In the data rows, 128 means zero.
Here are some points:
[155 133 120 147 111 113 107 169 118 138 112  96 121 151 144 118 147 107
 122 116 143]
[151 138 149 146 106 145 142 135 143 140 144 102 117 155 142 116 110 141
 123 118 121]
[138 122 144 127  96 122 106 162 136 102 106 128 109 164 142 112 124 112
 146 135 161]
[127  83 119 148 147 134 103 108 105 195 113 135 100 150 154 185 135 105
 135  81  97]
[177  55 179 116 144  95 103 178 132 156 117 152 106 162 167 164 118 103
 151  96 194]
[141 146 114 158 131  78 158 133 116 123 138 148 122 103 132 128 106  91
 126 119  96]
[153 161 101 103 130 157 125 106 109 114 114  89 123 155 146 117 120 119
 120 145 122]
[ 67 145 180 154 151 184 103 117 167 150 138 139 130 107  99 154 138 175
  88 188  95]
[106 120 159 143 107 168 106 130 205 141 116 136 156 112 105 166 119 169
  99 220  77]
[122 114  89 112 135 106 105 113 116 156 129 134 129 108 138 149 127 117
 143 109 121]
[139 105  84 115 104 126 126 128 103 125 143 104 123 129 132 134 139 162
 138 119 104]
[ 96 142 158 151 127 112  99 128 130 126  89 121 114 123 119 187 111 110
 157  99  58]
[140 129 148 183 135 154  96 162 144 130 130 101 149 128 113  63 116 123
 116 139 145]
Then 10 other points, each followed by its number:
[114  91 119 131 106 127  75 132 118 184 115 106 146 131 159 159 110 169
 124 143 115] 0
[133 124 153 130 141 140 168 163 144 109 135 138  74 151 134  95 129 139
 102  89 154] 1
[156  51 135 148 125  94 140 126  92 105  97 127 119 102 132 100 114  96
  96 135 133] 2
[132 103 106 143 126 101  78 114 114 160 120  93 138 124 143 153 144 144
 139 115 118] 3
[126  10 163 145 139  63 119 165  73 216 129 151 124 148 124 133 173  82
  96  31 179] 4
[140 121 139 123 155 104 119 114 141  66 102 194 129 165 156 172 116 108
 186 165 105] 5
[116 213 146 208  90 141 110 116 140  75 115  77 143  88 140 119 122 112
 118 178 125] 6
[142 165 112 111 115 130 129 136 124 120 129 115 131 144 110 143 147 118
 154 131 115] 7
[109 104 121 127 138 103 121 138 120 127  86 140 128 143 164 146 122 115
 147 117 122] 8
[132 101 121 121 111 119 125 110 103 119  89 121 153 109 143 124 112 120
 135 136  90] 9
Which two of these numbered points are nearest to each point below by angle, seen from the average point of the first points? Their numbers follow each, nearest first.
[160  68 146 130 122  73 122 195 118 111 103 123 115  80 127 116 125  97
 106  96 149] > 2 4
[126 147  97  82 113 170 132 100 151 160 140 112 120 152 122 133 161 125
 144 122  99] > 7 3
[109 183  86 119 122 106 152 132 128 131 127 131 114 133 125  96 145 131
 159 152  99] > 7 6
[122 150 136 142 116 130 107 113 114 107  94 103 141 113 151 164 112 151
  92 127 146] > 6 9
[130 128 138 157 140 105 148 114 132 120 143 125 129  80 119 124 105 117
 106 116 106] > 2 6
[145 141 134 139 133 170 145  99 136 123 135 124 111 132  98 100 168 163
 104 112 162] > 1 7
Now 10 new points, numbered from 0 again:
[124 152 125 122 127 112 143 118 132  94 143 141 136 105 140 129 122 127
 137 143 129] 0
[128 118 169 128 132 124 132 129 149 132 118 152 128 121 139 121 119 129
 104 125 159] 1
[143  85 143 140 173 120 115 142  75 136 130 121 143  87 126 107 167 112
  99 113 107] 2
[130 154 108 146 120 132 143 120 151 101 125 141 130  96 137 120 118 127
 141 173 122] 3
[143  36 149 123 113 122 111 163 102 207 107 135 145 166 157 123 180  95
 108  52 113] 4
[112 118 130 104  92 140 128 112 146 126 115 118  85 151 146 155 123 114
 144 153 113] 5
[ 55 255  19 167  88 106 164  51 127  63 169 129 191  28  61 127 108 160
 208 179  95] 6
[129 141 116 115 125 160 138 105 124 146 148 106 123 151 118 129 134 136
 128 101 117] 7
[129 131 181 141 121 150 117 155 136 115 129 156 113 160 119 123 129 133
 113 139 141] 8
[134 205  55 114 127 151 174  98 152 109  77 163 119 135 137 183 136 152
 158 159 123] 9
Which two of these numbered points are nearest to each point below by angle, seen from the average point of the first points? Their numbers follow each, nearest first.
[126 183  57 104 106 131 155  74 112 150 174 138 163  74  60  84 152 153
 155 149  97] > 6 3
[118 132 118 120 136 117 148 138 124  99 127 162 119 128 126 141 128 134
 123 146 134] > 0 3
[102 178  85 116 140 133 144  94  93 128 156 110 134  85  94 118 143 143
 141 117 141] > 6 7
[130 127 137 177 121 163 133 194 137 106 109 119 115 190 163  99  93  99
 124 111 133] > 8 4
[106 157 146 121 143 149 100 139 156 142 161 137 115 249 126 125 120 131
  94 108 153] > 8 7
[139 140 145 121 132 151 148 138 135 100 148 199 136 163 125 145 107 153
 113 155 157] > 8 1
